Some points:
[-1.18  1.24 -1.11 -0.82 -1.27  1.   -0.49  0.96 -0.6  -0.49 -0.67  2.58 -0.39 -0.54  0.55 -0.8  -0.9  -0.78  1.61  0.1  -0.63 -1.25 -0.12 -0.39]
[ 0.26 -0.28  0.56 -0.63 -0.97  1.39 -0.25 -0.6  -0.54 -0.68 -0.96  0.   -0.03  1.27 -0.22  0.48  1.28  0.04 -0.28 -0.11 -0.35 -1.32 -0.14 -0.71]
[-0.66 -0.64  0.4   1.61 -0.52 -1.46  0.7   2.43 -0.41  0.48  3.68 -0.53  5.89 -0.3   1.4  -0.67 -0.58 -0.09  0.04  0.49  3.36  0.08 -0.61  2.58]
[ 1.33 -0.82  0.7  -1.01  0.56  1.86 -0.19 -0.55 -0.23 -0.69 -0.44 -1.18  0.11  1.68 -0.7   1.15  0.49 -0.45  1.15 -0.46 -1.18  0.6  -0.82 -0.44]
[-0.52 -0.79 -0.91  2.26 -0.82 -1.38 -0.14  3.38 -0.71  1.5   2.06 -0.48 -0.24 -0.13  0.24  0.7  -0.69 -0.29 -1.14  1.58  0.82 -0.78 -0.55  1.1 ]
[-0.32  1.28 -1.41 -0.55 -0.47  1.22  0.19 -0.57 -0.15 -0.43 -0.93  1.03 -0.14 -0.9  -0.25 -0.53 -0.16 -0.79  0.55  0.06 -0.38 -0.22 -0.29 -0.19]
[-0.21 -0.43 -0.09 -0.84  0.14  0.47  1.73 -0.59  0.05 -1.04 -0.66 -1.01 -0.81 -0.33 -0.22  0.62  1.38 -1.12  0.48 -0.56  0.53 -0.54 -1.1  -1.11]
[-0.14  1.09  0.31 -1.39 -0.54  1.23  0.68 -0.93 -0.93 -0.63  0.45 -0.95 -1.01 -0.96 -0.72 -0.67 -1.01  0.56  1.9  -0.54 -1.11  0.38 -0.74 -0.65]
[-0.32  1.55 -0.11 -1.15 -0.65  1.48 -0.14 -0.83 -0.37 -0.29 -1.06  0.07 -0.3  -0.19 -0.23 -0.91 -0.47 -0.68  0.23 -0.2  -0.58 -0.74  4.15 -0.67]
[-0.69 -0.7  -0.39 -0.88 -0.41  0.03 -0.94  0.93  0.16 -0.44 -1.12  2.45  1.24  0.57  0.71  0.22 -0.01 -1.17 -0.09  2.17 -0.26 -0.28  2.6  -0.77]
[-0.58  0.11 -1.34 -0.69 -0.98  0.77 -0.66 -0.79 -0.84 -0.94 -0.78  0.83  0.67 -0.3  -0.32  0.43 -0.45  0.04  1.98  0.54 -0.39  0.19 -0.24 -0.25]
[-0.36 -0.02  0.94 -0.79 -1.01  0.58 -1.08 -1.03 -0.94 -0.55 -0.45 -0.26  0.1   1.88 -0.35  3.24  0.22 -1.01 -0.59  0.12 -0.92 -0.91 -1.   -0.17]
[ 0.09 -0.72 -0.02  1.51  1.98 -0.56 -1.05 -0.13 -0.36 -1.04  0.98 -0.61  3.23 -0.18  0.85 -0.01 -0.24  0.37  1.71  0.89 -0.3   0.68  0.14 -0.12]
[ 0.82 -0.38  1.14  0.02 -0.19 -0.73  0.41 -0.62 -0.78 -0.93 -0.26 -0.6   0.28  1.31 -0.03  2.4  -0.5   0.12  1.23 -0.66 -1.05 -0.2  -0.53 -1.  ]
[-0.46 -0.21  0.59  0.91 -0.37 -1.18 -0.3   0.94 -0.97  0.18 -0.24 -0.41  0.58 -0.12  0.84  0.85 -1.23  0.14 -1.07  0.26  1.46 -0.46 -0.39  0.64]
[ 2.73 -0.3   1.06  0.42 -0.47 -0.95 -0.73 -0.52 -0.65  2.76 -0.54 -1.17 -0.09  0.12 -0.85  1.73 -0.95  0.48  0.21 -0.25 -1.04  1.12 -0.21 -0.87]
[-0.19 -0.05 -0.22 -0.4  -0.17  1.78 -1.12 -0.28 -0.6  -0.85 -0.37  0.44  0.1   0.56 -0.21  1.32 -0.38 -0.89  0.86 -0.34 -0.83 -0.29 -0.99 -0.95]
[-0.44 -0.41 -1.75  0.76 -0.2  -0.37 -0.83  1.73 -0.77  1.13  2.04 -0.7   1.3  -0.38 -0.16  0.39 -0.42 -1.14 -0.9   0.69  0.36 -0.75 -0.34  0.94]
[-0.85 -1.    0.24  0.72  2.91 -0.85 -1.18  1.62  2.35 -0.19  0.38 -0.83  0.35  1.5   0.78 -0.09  0.48  0.09 -0.4   0.94  1.21 -0.47  0.08 -0.57]
[-0.82  0.04 -0.85 -1.11 -0.47  1.65  0.53 -0.74 -0.81 -0.72  0.16 -0.41 -0.99  0.26 -0.72 -0.31 -0.23 -0.42 -0.22 -0.77 -0.15  0.87 -0.91 -0.53]
[-0.69  1.93 -1.9  -0.83 -0.76  1.2   0.22  0.02 -0.19 -0.65  0.02  0.98 -0.48 -1.03 -0.58 -0.95 -1.06 -1.46  2.02 -0.15 -0.6  -0.65  0.74 -0.64]
[ 3.24  0.01  1.72 -1.38 -0.3   1.95  0.47 -1.23  0.45 -0.26 -0.88 -0.63 -1.43  0.4  -0.38  1.01  3.44  0.39 -0.38 -1.04 -0.37 -0.64 -0.36 -0.14]
[-0.56 -0.91  0.29  1.81  1.2  -0.77 -0.48 -0.06 -0.05 -0.11  0.66 -0.92 -0.18 -0.26 -0.49 -1.04  1.16  0.86 -0.84 -0.6  -0.68  1.42 -0.31  1.92]
[-0.29 -0.4   0.24  0.    0.25 -0.88 -0.29  0.39  0.1  -0.04 -0.84 -0.4  -0.38  0.76  0.15  1.31 -0.47 -0.1  -0.65 -0.1   0.14 -0.03  0.29  0.11]
[ 0.25 -0.34  0.49 -0.05 -0.18  0.06 -0.03 -0.38  0.04  0.57  0.1  -0.96 -0.75 -0.67 -0.38 -0.38 -0.91  0.72  0.2  -0.84 -0.34  1.46 -0.89  0.18]
[-0.32  0.45  1.25  0.12  0.46 -0.46  0.37 -0.96  1.28  1.3   0.42 -0.64 -1.62 -0.86 -0.6  -0.99  0.42  2.12 -0.57 -1.05 -1.26  1.69 -0.61 -0.19]
[-0.86  0.37 -0.92  0.23 -0.43  0.04 -0.92 -1.09  1.1  -0.43 -0.52  2.07  0.03 -0.49 -0.06 -0.83 -0.19 -0.59 -0.73  2.21  0.15 -0.49  1.37  0.45]
[-0.42  0.07 -0.11  0.91  2.87 -0.69 -0.2  -0.78  1.89  0.23 -0.7  -0.49 -0.67 -0.82 -0.3  -0.72 -0.2   1.13 -0.48 -0.77  0.06  0.83 -0.06 -0.06]
[-0.6  -0.06  0.29  1.44  1.6  -0.09 -0.17 -0.49  1.16  2.23  1.08 -0.8  -1.71 -0.25 -0.89 -0.77 -0.63  1.37 -0.21 -1.06 -0.76  2.6  -1.15  0.31]
[ 0.3  -0.23  1.18 -0.35 -0.26 -0.2  -0.26 -0.78 -0.28 -0.94 -0.74 -0.93  0.38  1.66 -0.33  2.12 -0.59 -0.51  0.22 -0.38 -1.02 -0.42  0.87 -0.58]
[-0.59 -0.99  1.08  1.57 -0.21 -0.68  1.65  1.28 -0.89 -0.26  3.48 -0.72  5.07 -0.72  3.41 -0.43 -0.33  0.71 -0.41 -0.84  3.82 -0.89 -0.42  2.27]
[-0.64 -0.72 -0.65  1.74  1.64 -0.84 -0.27  1.58  0.4   1.04  1.85 -0.82 -0.2  -0.41 -0.5  -0.05 -0.61 -0.09 -0.92 -0.35  0.52  0.27 -0.6   0.49]
[-0.57  0.45 -1.53 -0.5  -0.85 -0.16 -0.44  0.58 -0.36 -0.08 -0.73  2.44  0.75 -0.88  0.07 -1.02 -0.06 -0.91 -0.22  0.62 -0.73 -0.7  -0.44  0.1 ]
[-0.32  1.34 -0.67 -0.4  -1.41  0.69 -0.14 -1.03 -0.83 -1.   -0.98  0.9  -0.24  0.04 -0.51 -0.28 -0.64 -0.79 -0.21  1.02 -0.6  -0.65  5.62 -0.7 ]
[-0.03 -0.44 -0.97 -0.8  -0.26 -0.1   1.52  0.    0.82 -0.5  -0.58  0.83 -1.11  0.   -0.69 -0.97  0.25 -0.78 -0.81 -0.23  0.89 -0.56 -0.29 -0.36]
[-0.48  0.    0.54 -0.39  0.24 -0.79  0.36  1.55  2.21 -0.79 -1.05 -0.08  0.5   1.68  1.25  0.03 -0.18 -0.67 -0.6   1.87  1.58 -0.47 -0.53 -0.46]
[-0.71 -0.44  1.64  0.47  1.62 -0.76  0.09 -0.44  1.64 -0.53 -0.88 -0.72  0.18  2.39  1.87  0.48 -0.62  0.27  0.7  -0.74 -0.55 -0.26 -0.13 -0.93]
[-0.72 -0.66  0.11  1.1  -0.19 -1.09 -1.16  2.02 -0.31  0.96  0.91 -0.55 -0.54  0.29 -0.34  0.33 -0.54 -0.22 -0.81  1.41  0.33 -0.82 -0.52  1.18]
[-0.99  2.07 -1.48 -0.8  -0.85  1.31 -0.48 -0.24 -0.7  -0.52 -0.16  1.49 -0.73 -0.74 -0.16 -0.92 -0.8  -1.08 -1.11  0.91 -0.68 -0.82  3.93 -0.62]
[ 1.   -0.74  1.24  0.12  2.67  0.5  -0.52 -0.7   0.74 -0.3  -0.46 -0.74 -1.13 -0.36 -0.44 -0.66  2.35  1.97  1.73 -1.31 -0.53  1.73 -0.93 -0.44]
[ 2.49 -0.03  0.87 -0.23 -0.41 -0.58  1.1  -1.43  1.55  1.32 -0.75 -0.51 -0.88 -1.02 -0.61 -0.63  0.78  0.49 -0.69 -1.12  0.29  1.22 -0.79 -0.64]
[-0.73  0.99 -1.25 -0.89 -0.47 -0.03 -0.82  0.76 -0.87 -0.42 -0.12  1.28  0.16 -0.19 -0.18 -0.4  -0.24 -1.    0.7  -0.73 -0.86 -0.35 -0.23 -0.47]
These points spread out most along one direction. Take the direction at right angles to it along which they spread out most. Go by this last direction. For each point below, how far along it does it lie, from 0 to 99? The average is 50, and the first point in the table lies past the average. One standard deviation of the points above along it is 16.
[-0.58  0.75 -1.28 -0.39  0.03  0.35  1.05 -0.1  -1.12 -0.41 -0.55  1.11 -0.56 -0.74 -0.25 -0.62  0.49 -1.16  0.08 -0.1  -0.39 -0.26 -0.92 -0.34] 57
[-1.04  2.11 -1.12 -1.48 -0.23  0.41 -0.62 -0.91 -0.68 -0.38 -0.98  1.54 -0.76 -0.27  0.13 -1.06 -0.37 -0.6   0.32  0.31 -1.31 -0.53  4.15 -0.37] 75
[-0.71 -0.69 -0.94  0.21 -0.63 -0.99 -0.61  0.66  0.02 -0.58 -0.53  2.12  0.91 -0.07 -0.18 -0.96 -1.21 -0.45 -0.79  2.3   0.33 -0.34 -0.2   0.35] 69
[ 2.16 -0.41  0.78  0.73  0.35 -0.9  -0.29 -0.54  0.81  2.04  0.07 -0.84 -1.   -0.93 -0.47 -0.65 -0.18  1.49 -0.88 -0.88 -0.67  1.82 -0.06 -0.44] 26
[ 4.38 -0.07  1.33 -1.53 -0.47  0.07  1.89 -0.25  1.2   0.14 -0.29 -1.45 -1.87 -0.23  0.03 -0.72  3.31  3.5   1.63 -0.79 -0.41  0.98 -0.97 -0.48] 13
[-0.29 -0.91 -1.15  0.81 -0.18 -1.22 -0.7   2.16  0.17  0.03  0.44  1.64  0.66 -0.44  0.26 -0.69 -0.9  -0.65 -0.68  1.26  0.24 -0.76 -0.21  0.91] 66
[ 3.5  -0.28  1.82 -0.49 -0.82 -0.54  2.99 -0.26  1.41  0.87 -0.55 -1.1  -1.4  -0.45 -0.73 -1.67  2.41  1.99 -0.11 -0.85  1.74  0.69 -1.12  1.2 ] 20
[-0.41 -0.59  0.65 -2.12 -0.42  1.15  2.12 -0.69 -0.57 -0.64 -0.77  0.05 -0.69  0.32 -0.46  0.63  0.91 -0.61 -0.7  -0.18 -0.39 -1.24 -1.1  -1.26] 46
[-0.44 -0.16  1.31  1.25 -0.25 -0.71  0.23 -0.32  0.39  1.07  1.15 -0.89 -0.2  -1.17 -0.54 -0.68  1.45  1.63 -1.02 -1.3   1.16  0.46 -0.67  1.52] 33
[-1.21  1.91 -1.53 -0.43 -0.52  0.65 -0.48 -1.14 -0.32 -0.4  -0.46  1.51 -0.05 -0.73 -0.27 -0.19 -0.32 -0.79 -0.42  0.07 -0.1  -0.48  0.38  0.36] 66
[-0.44 -0.88 -1.3   2.33  0.51 -0.78 -1.23  0.76 -0.63  1.8   2.19 -0.6  -0.93 -0.65 -0.72 -0.27 -0.78  0.06 -1.   -0.93  0.34  1.33 -1.18  1.83] 41
[ 0.28 -0.19  0.43 -0.23  0.76 -0.24 -0.82 -1.05 -0.93 -0.86 -0.61 -0.59  0.42  2.47 -0.34  2.22  0.12 -1.26  0.42  0.87 -0.77 -0.29 -0.14 -0.41] 47
[-0.45 -0.86  1.83  0.5  -0.19 -0.88  1.76 -0.72 -0.56  0.35  0.49 -0.86  0.61 -0.45  3.83  0.86 -0.89  2.03 -0.09 -0.43  2.83 -0.56 -0.53  0.44] 43
